One turn sends every row of this set to another row. A few are shown first. Where does it send the rows asked after them?
gude: 13 10 4 -16 0 8 2 10 25 13 0 -3 -2 -12 9 3 14 6 -27 -12 11 -19 -20 -10 10 6 16 -15 -3 -6 9 -4 17
leser: 17 4 17 -7 6 10 -2 -9 23 3 8 -5 7 -4 6 0 6 6 -13 -4 6 -9 -37 -2 -5 14 23 -5 -2 9 4 -11 9
Vebo: 18 18 2 -22 -5 16 -4 10 33 9 -3 5 -4 -17 -2 -2 10 9 -21 -2 7 -29 -14 -15 1 -1 2 7 -6 -6 14 -6 11
fudeg: -11 -3 12 8 16 20 -16 10 -7 4 -10 -16 -21 -8 18 35 18 3 -18 16 -24 -7 20 6 -4 -8 3 2 -9 11 17 16 -4
mumaf: -1 -16 -16 -4 -14 -11 -5 15 27 6 -7 6 -14 8 1 -7 11 -20 -7 27 1 -28 -14 -15 -10 -23 1 -5 -10 6 -3 14 6
Nuner: 21 12 6 -5 1 23 -8 0 19 -13 2 -3 3 -10 10 -4 -3 4 4 -8 -3 -11 -37 -11 -15 7 10 9 -10 -11 1 -17 0
relab: -20 14 -11 4 8 12 5 -7 -1 1 -4 -20 -8 -23 0 23 15 1 -17 -17 -8 6 17 0 0 0 -4 -9 0 -12 5 15 -4
Tum: 17 15 15 0 1 32 -10 17 10 22 -4 -1 -4 -7 10 -3 -4 17 -18 13 -2 -26 -22 -5 -8 -17 8 2 -4 0 14 -8 5
fatu: -6 1 2 17 18 7 8 -21 1 -8 1 -17 -11 -3 -6 18 10 -17 -12 -7 -10 6 9 0 -5 25 -8 3 2 -2 -2 -2 -4
bil: 0 -17 -12 -10 -20 -7 -20 8 23 -1 -10 11 -4 0 3 -1 8 -7 6 8 9 -14 -26 -7 -6 -20 7 -2 -10 26 -2 20 17
kub: 12 9 20 2 4 20 -2 13 5 20 1 -9 2 -4 18 0 3 14 -20 5 3 -16 -30 -1 -3 -7 22 -19 -1 1 8 -8 8
tuki: -2 -4 15 18 18 4 -3 -16 15 -13 -2 -16 -14 5 1 30 15 -12 -3 18 -25 0 8 2 -9 14 -5 13 11 8 6 -8 -7
kazun: 8 -13 9 12 9 0 -4 -15 8 -29 -8 -26 -13 3 5 20 11 -13 -12 4 -23 13 4 4 -15 19 -6 8 -9 4 7 -11 2
dapub: 4 6 -15 -6 5 6 -16 4 20 -14 -27 -22 -9 -11 0 35 14 -3 3 -16 -12 7 11 1 11 -14 -4 3 2 -11 -16 3 -3
ribu: -13 10 -19 -9 -4 -5 -15 -3 9 -12 -3 -12 -20 -15 -10 28 17 -7 1 6 -8 0 19 2 -8 3 -19 11 15 -7 -7 9 -1
fesez: -17 -13 8 2 5 1 -17 4 -21 -5 -20 -21 0 -6 14 18 17 -12 -15 20 -9 -1 11 11 -24 -11 4 -19 -7 12 15 6 7
zuse: 7 -11 -8 14 14 5 -13 8 16 3 -6 -3 -3 15 10 -14 10 -6 9 16 -5 -8 -38 -13 -23 -29 8 11 4 18 6 0 -4
meva: -5 -8 -6 10 13 7 -23 -9 -4 -11 9 -13 -21 7 -6 18 3 -13 -5 17 -22 0 14 15 -21 10 -10 18 9 11 -5 0 1
Nov: 15 11 -3 -20 0 22 -10 16 17 -8 -3 1 -5 -19 10 -3 8 4 -16 -14 4 -25 -19 -20 -8 2 8 3 -23 -17 11 -9 8
mesal: -8 7 -2 13 10 9 -14 -9 22 -13 -2 -8 -9 -1 -10 17 14 -18 -2 -3 -13 7 22 -1 15 -28 7 -13 6 -6 13 28 -1
tepom: -10 0 8 16 19 23 -5 -7 -23 5 -4 -19 -17 -9 12 24 5 -2 -16 -1 -12 4 12 8 -7 8 2 -3 -16 9 2 17 -5
Lebez: -3 -1 17 13 12 14 -20 -5 2 -12 -9 -4 -17 4 -1 24 11 -18 2 10 -8 3 16 -4 14 -21 7 -14 -11 10 5 35 -5
gumem: 25 10 19 -6 2 20 -9 -8 27 2 2 3 2 -6 -2 -3 -3 9 -6 6 1 -19 -33 -7 -11 6 8 16 -4 9 6 -12 3
Genu: -4 4 -15 -1 -6 0 1 3 18 -18 -15 -27 -13 -18 8 25 21 -1 -17 -13 -19 10 18 0 0 -4 -10 -5 0 -18 14 2 4
lomos: 10 -7 -24 -15 5 -6 -12 5 37 -5 -9 4 -7 0 3 -5 20 -10 6 -6 6 -10 -29 -21 -7 -14 6 18 -5 16 5 11 5
mezer: 8 -14 -4 14 29 10 -20 -8 16 -16 -9 -27 -2 11 -11 14 7 -16 -13 -3 -28 5 10 10 -10 -6 2 10 -1 0 -5 -17 1
Pobem: -5 -13 -16 11 -17 -4 -13 10 26 3 -2 5 2 11 1 -11 2 -9 6 12 -4 -10 -27 1 -13 -32 7 -4 11 14 1 4 15
nal: -21 1 -6 -3 7 9 -27 10 -19 -2 -4 -16 -18 -13 -1 24 16 2 -15 22 -12 -7 22 6 -20 -12 -11 2 -5 3 3 16 -1
vobus: 0 -17 -9 6 6 -3 -12 -14 12 -13 -5 -17 -4 8 6 15 5 -28 -6 -1 -23 7 9 23 -13 13 6 2 14 14 7 -7 14
netil: 4 9 3 10 -7 25 -19 26 14 16 -7 5 -5 -3 17 -2 6 12 0 19 10 -28 -21 -7 -13 -21 11 -7 2 -7 2 -8 8
Pir: -8 -13 -18 5 -13 -3 -11 10 27 7 0 0 -3 9 4 -12 3 -10 1 26 -11 -19 -23 -2 -18 -37 10 -4 0 9 0 15 0
ren: 4 -7 -19 -2 7 2 -10 32 13 14 -17 2 -17 6 15 -8 21 -5 -9 11 6 -22 -18 -24 -7 -34 1 1 -7 6 12 10 5
Lov: -3 -6 9 12 2 16 -14 8 -16 -11 -18 -30 -17 -9 26 28 10 6 -12 7 -23 10 8 8 -13 -10 -1 -7 -17 3 11 8 -2
tebe: 18 9 6 5 6 32 -10 22 3 4 1 -5 -7 -3 19 -8 -4 6 -14 0 -8 -24 -25 -10 -13 -7 11 -1 -13 -16 9 -18 5
Kapuz: 1 -17 -16 -9 -14 -8 -15 3 32 0 -4 7 -9 6 5 -3 4 -15 8 19 -4 -17 -25 -5 -11 -19 10 5 -13 20 -7 24 3
suda: -2 -8 12 -1 23 13 -23 9 -13 -10 -30 -26 -6 -4 1 27 18 -2 -17 12 -8 -4 11 -6 -10 -22 -3 -7 -24 -1 -5 2 -4
limoz: -18 11 -6 -8 4 1 -3 -7 25 -12 -8 -15 -8 -22 -1 36 29 2 -11 -2 -17 -1 20 -3 0 -2 -4 4 8 -8 15 11 -4
lozi: -2 -5 15 19 19 5 -11 -16 15 -19 0 -6 -11 12 -17 13 15 -30 -6 13 -8 2 17 -9 6 -13 1 -10 -1 2 9 16 -2
fozin: 8 -2 9 -1 2 19 -27 -4 27 -5 3 7 8 -3 3 -7 7 6 6 15 11 -20 -33 -4 -24 2 18 11 -8 12 2 -10 9
Bemi: -10 4 -13 -11 -14 -9 -5 3 7 -8 -26 -15 -8 -15 13 33 18 -15 2 -3 -3 3 15 5 2 -1 -6 -15 13 -4 0 9 9
runil: 11 3 -14 -11 -5 14 -18 16 41 5 -2 13 -6 -7 3 -4 14 -3 -11 0 16 -33 -9 -11 -4 3 11 5 -6 -6 7 -9 23
lesu: -1 -22 -10 4 -11 -8 -12 20 17 5 -8 9 -8 13 -1 -11 10 -18 -11 20 7 -24 -16 -12 -10 -24 1 -9 -6 16 6 4 21

Tum -> Vebo
tebe -> Nov
And these:
netil -> runil
mezer -> suda
meva -> nal
fatu -> tepom
limoz -> tuki
Pobem -> lesu
fesez -> Bemi
Pir -> mumaf
Lov -> Genu
Lebez -> mesal
leser -> kub
ren -> lomos

One turn sends every row of this set to another row. A few are shown first. Where does it send the rows asked after them?
fip: 2 31 5 0 5 17 0 5 25 -6 -10 -9 17 11
Zavo: 8 7 -14 24 -10 15 -9 -3 -3 12 -7 3 19 11
mib: -12 5 -11 17 9 -11 -3 6 -11 -8 4 8 1 15
kove: -5 4 -24 6 2 -3 1 -21 -4 14 -5 6 9 -15
Dopu: -18 -9 -21 -22 6 17 5 -2 -7 6 5 8 17 7
vuken: -17 -4 -11 -13 12 8 -3 -10 -21 -20 -6 5 12 18
Voba: -10 -5 5 5 16 0 -16 5 -16 -1 17 -4 6 -3
vuzod: 15 7 17 -3 -5 3 1 -18 27 -23 -8 -5 15 -5
vavaf: -17 -12 -10 16 6 10 13 -26 -3 -10 7 -10 6 -7
novir: -27 -1 3 -2 -3 0 5 2 7 -21 -4 -17 -2 15
veri: -14 -16 -14 6 0 19 18 -15 0 -3 -6 15 -3 6
rabuz: 9 -6 -29 -2 -9 4 3 -4 8 -10 13 7 30 -9
zegi: 16 8 5 -18 -5 0 7 1 27 3 -6 4 30 1
Mava: 10 10 -22 -2 12 24 -1 7 -6 5 12 -15 15 9
laziv: 8 -14 1 -7 5 2 -10 -18 -20 14 -2 5 -3 0
bop: 21 12 11 2 4 0 18 -3 25 -15 -8 -6 9 15
takat: -11 -13 -10 9 7 14 11 -30 -6 -4 -1 -6 0 -14
kozo: 12 10 8 -22 6 24 8 -5 28 -13 2 -10 13 2
Suvep: 13 12 21 -4 -9 12 -11 -3 22 1 -15 6 19 8
neb: -16 -8 9 -12 -9 0 -3 18 4 1 -3 -3 -8 19
laza: -16 -1 1 14 -12 -9 3 -4 15 5 -6 -13 -11 -9
nika: 17 11 18 -15 7 19 5 -14 13 2 -13 -18 20 16
nunot: -13 2 -15 -12 13 1 -5 -15 -23 -18 -3 -4 10 15
muzu: -16 -19 10 -7 -12 13 8 -7 12 9 0 -16 -9 -7
Talit: -12 -10 -5 -26 -13 7 7 -17 6 5 -19 -3 -4 3
nop: -9 9 1 -6 -4 -16 -11 -14 -3 -1 -15 -18 -7 -3
rabap: 6 15 13 -10 -5 8 -12 -10 27 -3 -5 -4 30 -11
vos: 22 -1 -21 0 3 9 12 6 -3 -10 5 6 1 19
sufip: 17 -19 -7 5 -18 6 -4 -19 -3 -11 -3 11 21 4
dobid: -10 -24 -7 3 -3 15 17 -9 -3 -4 2 15 -2 14
Sagot: 2 -11 -1 14 -9 22 -13 -15 -5 1 9 -12 33 -2
Madon: 11 22 6 2 -2 3 4 -9 21 2 -24 -2 25 15
dupo: -16 4 -12 6 10 -7 -9 10 -13 -9 0 13 9 12
Gog: -9 -11 4 8 11 8 -9 7 -11 11 20 -7 5 0
Rikur: 8 -10 3 1 9 -4 -11 -10 -17 9 1 8 -6 -6
fuder: 6 16 27 3 2 22 -8 -3 19 -9 -7 -12 18 14
fisu: -29 9 -18 -16 -8 0 8 -9 10 -8 -15 -12 4 2
Deto: -1 11 16 9 -1 10 3 -5 26 -4 -4 -17 35 5
Zalon: -11 4 3 -26 -2 -3 -15 4 -4 13 -6 -15 2 1
sig: -25 -9 -19 -12 6 25 7 -5 -5 -4 3 8 16 6
Gak: -2 -2 -16 6 6 1 -2 -16 -4 17 0 3 1 -22
silek: 11 13 9 -5 6 18 14 10 28 7 2 -12 18 9
fafo: 14 8 6 -6 -5 9 11 0 37 -12 -1 6 11 -3
far: 14 -11 -15 -6 6 11 9 -11 -3 -29 16 -12 14 4
paton: 14 14 7 -15 9 -1 8 -13 22 -17 -1 -21 28 0
dur: 17 7 -5 10 5 20 -8 -14 -17 -4 -6 -14 9 21
Miga: 17 21 6 -17 5 16 5 -9 21 -13 -17 -2 6 16
Fote: 15 -5 27 -5 -7 6 6 -9 21 -9 -7 -1 24 14

Rikur -> vuken
vos -> sufip
Zalon -> fisu
And these:
Deto -> silek
fafo -> Suvep
mib -> dobid

